Each named move below is a turn or a mirror, shown by a few rows before and after it. Which moves, in which order, take the first row of each later pair to the second? The first pair is answered.
move V:
[ -4  -4  19  -4   3  -2  -4   4 -13   4 -16   3   6 -15] => [ -9  -7  13   5   0   3   3  -5 -10   7  -4  -7  16 -12]
[ 11   6  16 -17  -2  -7 -15   1  -4  -9 -24   3 -10  -5] => [ -1   6   8  -4  -1   2   1 -20   4   4  11 -12  28 -11]
[ -7 -17  10   2   5  -1   7  13   1  -6   5  -4  -2 -11] => [ -8 -19  12   4   4  -1  11  12   5  -7   5  -5   0  -8]
move E:
[ -5 -29   8  -5  -6 -11   9   6  -5 -15   3 -13 -18  -8] => [  4 -16  -1 -10 -12  -5  15 -15   0  -8  -9 -17 -20  10]
[-12   8   4   4  12  -4 -22  25  -7   1  17   3  20 -32] => [-22 -13  25 -16   1   1 -12   5  -7  -7  -4  -3  10 -30]
[  8  10 -14   1 -12  21  -7   1   1  11  10  -4   9  14] => [ -1   1 -10   8   1  16 -12  17   3   4  19  -2  13   2]
[-19 -24  16  -4   4  -4   5  12   0 -12   4  -2  -3 -12] => [-10 -15  14 -15 -11   4  13 -14   4  -3 -16  -4 -13   2]
move C:
[ -2  -4 -20  39  22  -7  11  19   9  -7  42   0   9  -3] => [  7  41 -10 -11  -8   6 -35 -11  -9  14 -31   9 -12  -1]
[ -6   7   3  12   2   1 -15  10   3   5  16   3   4 -16] => [ -9  12   6   2  -4  -1 -19   0  -6   4   2   5   1 -20]
[ 17  11  17  18   2 -13  -8  15  -5   7   1   1 -31  -1] => [  9   0  26   6   1 -14  -6  13  -1   4  -3  -2 -30  -6]
[ 10 -14  -3  17   7   7 -14  34 -12 -19   6   8   5 -16] => [ 18  11  -9  10  -2   7 -31  28 -16  -8  -8  13   0 -13]
Pairs:
Each pair is 2 to 3 moves apart.
[-18  -4  11  -3  -1   7  -3 -19  -1  12   9 -13  32 -24] => [ -7  -2  19 -25  -9   3 -20 -11  -9  -1 -35  -2 -10  -6]
E V
[ -6 -24  20  -6  10  -8 -12  33  -6 -29  -8   7 -16 -22] => [-14 -16   5  -6  -4   8  22 -31   2  -4  17 -24  26 -14]
E V
[ -8   5  -2  -4  -1   1 -17   1 -23   0  -6  -1  21 -32] => [  0  -8   8 -10  -5   1 -12   7 -19 -14 -29  -1  -7 -20]
C V E
[ -1 -14  -1   1   3  -2  16  24   7  -6  23   4   8 -10] => [ 10  -4  -1 -15  -9   5  18  -3   4  -5 -20   4 -21  15]
V E E
[ 14  -3   3  -5  -8 -11  16 -20  -7   8 -20  -9 -37  21] => [  3 -10  14 -19  -4 -13   9 -15 -10   2 -24 -11 -37   0]
E C
[ -2  -2   7 -24 -15   2   9 -26  -4  -1 -24 -10  -6  10] => [  6  25 -18  17   2  -7   1   6  -2   9  25  -3  22   1]
V E E
[ 11  26 -19  11  11   1  26 -18  -5  12  26  -8   1  14] => [ 14  23  -7   7  15 -10   5  24 -14  -1   6  12 -31   9]
V E
[-23   5  18 -10   7  -2 -22  21 -12  -3  12  -2  25 -40] => [-24   1  22 -22  -3   7  -3 -21  -7   5  -1 -19  34 -29]
V E V
[  1  11   0 -13 -16   3  -2 -21  -1   3 -25  -3  -6  15] => [ -5 -29  11  -3   0  -3  14  -3   8 -20  -6 -10 -13  11]
C V
[ 21  25 -13   8  10  -2 -15  11   2   6  -7  11 -18  25] => [  2   4  12 -12  12  -7 -28  28  -7  -9 -17  13 -18  -9]
E C
[-12  19  -3  -2  -6  12  -8 -36   8  11   1   7  12   3] => [-10  15   0  12   9   0 -27  13  -2   2  10  23  -3 -10]
V E E
[ -4   7  -3 -35   1   0 -36   1 -14  -3 -36  13 -10  -6] => [-13  13 -17  -7   8   6 -18  -6  -7   8  24   2  40 -23]
E V E
